In the rows, 128 means zero.
One turn sends every row of this set to another row. A few are shown first. Where does it send the rows asked after them?
Q_362: [135 112 140 102 127 114 122 116 129 147 157 120  88 159 143 145 147]
Q_480: [132 120 144 161 109 137 137 124 116 133 113 142 167 133  87 136 117]
Q_714: [117 125 149 150 102 125 161 134 129 153 134 144 118 137 102 162 144]
Q_953: [140  94 152 138 155 135  93 113 122 129 145 126 145 152 122 118  97]
Q_34: [136 146 107 106 136 131 133 120 150 131 127 114 109 104 157  83 140]
Q_324: [136 145 106 115 142 138 125 121 154 123 127 115 129 101 145  74 125]
Q_919: [131 129 149 136 101 116 155 123 113 150 119 145 108 142 113 157 155]
Q_535: [133 152 100 127 125 142 141 121 151 122 119 117 135  93 135  82 131]
Q_937: [117 111 154 157 123 137 136 137 124 135 127 149 169 138  97 131 107]
Q_666: [127 109 136 160 114 134 127 126 126 124 129 154 176 134  90 127 119]
Q_359: [128 152 107 112 117 136 149 121 152 124 123 115 109  98 145  92 150]
Q_356: [136 145 108 112 137 148 120 119 156 121 128 114 134 100 149  78 127]
Q_967: [128 131 130 144  92 128 167 130 127 140 134 142 115 137 105 152 160]
Q_451: [134 104 144 108 127 106 112 114 131 149 154 136  93 157 137 150 147]
Q_448: [137  98 151 126 150 139  80 120 131 123 158 138 148 148 130 116 117]
Q_58: [123  93 160 120 147 128 101 123 126 141 146 129 144 155 126 127  94]
Q_943: [129 115 136 163 114 152 120 125 127 119 134 150 177 126  95 128 127]
Q_119: [136  95 145 115 150 131  92 123 128 124 152 128 148 156 130 108 100]
Q_601: [136 148 110 106 134 139 128 121 157 129 132 114 110 103 155  86 144]
Q_63: [130 113 142 170 116 141 140 122 115 126 119 144 167 135  96 129 115]
Q_949: [128 115 136 160 118 144 137 135 126 119 130 147 175 134  92 115 116]
Q_450: [124 127 135 145  89 131 151 121 122 137 132 148 125 131 116 159 170]
Q_337: [132 151 106 123 122 148 140 125 152 121 118 121 142  94 141  81 136]
Q_678: [129 150 105 124 120 145 145 125 153 115 118 117 134  94 132  82 136]
Q_132: [132 143 114 101 134 134 128 120 154 122 131 110 108 106 155  82 139]
Q_262: [138 106 152 121 141 114 116 113 121 149 151 126  86 157 142 145 138]
Q_674: [143 110 160 112 141 111 107 118 124 153 145 129  93 158 132 141 134]
Q_621: [143 103 155 134 150 134  91 118 126 135 139 126 150 151 109 120  97]
Q_971: [135  91 145 124 149 123  86 115 132 129 152 136 149 153 121 121 105]
Q_93: [131 153 101 115 120 133 150 120 147 130 118 117 116  96 149  91 147]
Q_8: [123 106 155 112 127 114 125 119 129 157 150 123  96 156 133 159 132]
Q_773: [133 109 148 107 126 118 110 115 125 142 155 137  95 150 150 148 160]
Q_543: [132 155 107 118 119 141 147 125 154 129 121 123 117  96 148  92 151]
Q_731: [129 125 142 152 101 121 160 122 114 144 124 145 108 139 115 156 156]
Q_994: [125 121 134 145  93 116 156 124 126 143 132 154 120 138 106 157 160]
Q_110: [131 141 111 113 137 143 126 123 155 115 127 114 133 100 142  73 126]

Q_450 -> Q_943
Q_971 -> Q_451
Where do these go?
Q_132 -> Q_359
Q_919 -> Q_480
Q_543 -> Q_337
Q_362 -> Q_967
Q_262 -> Q_731
Q_8 -> Q_714
Q_34 -> Q_93

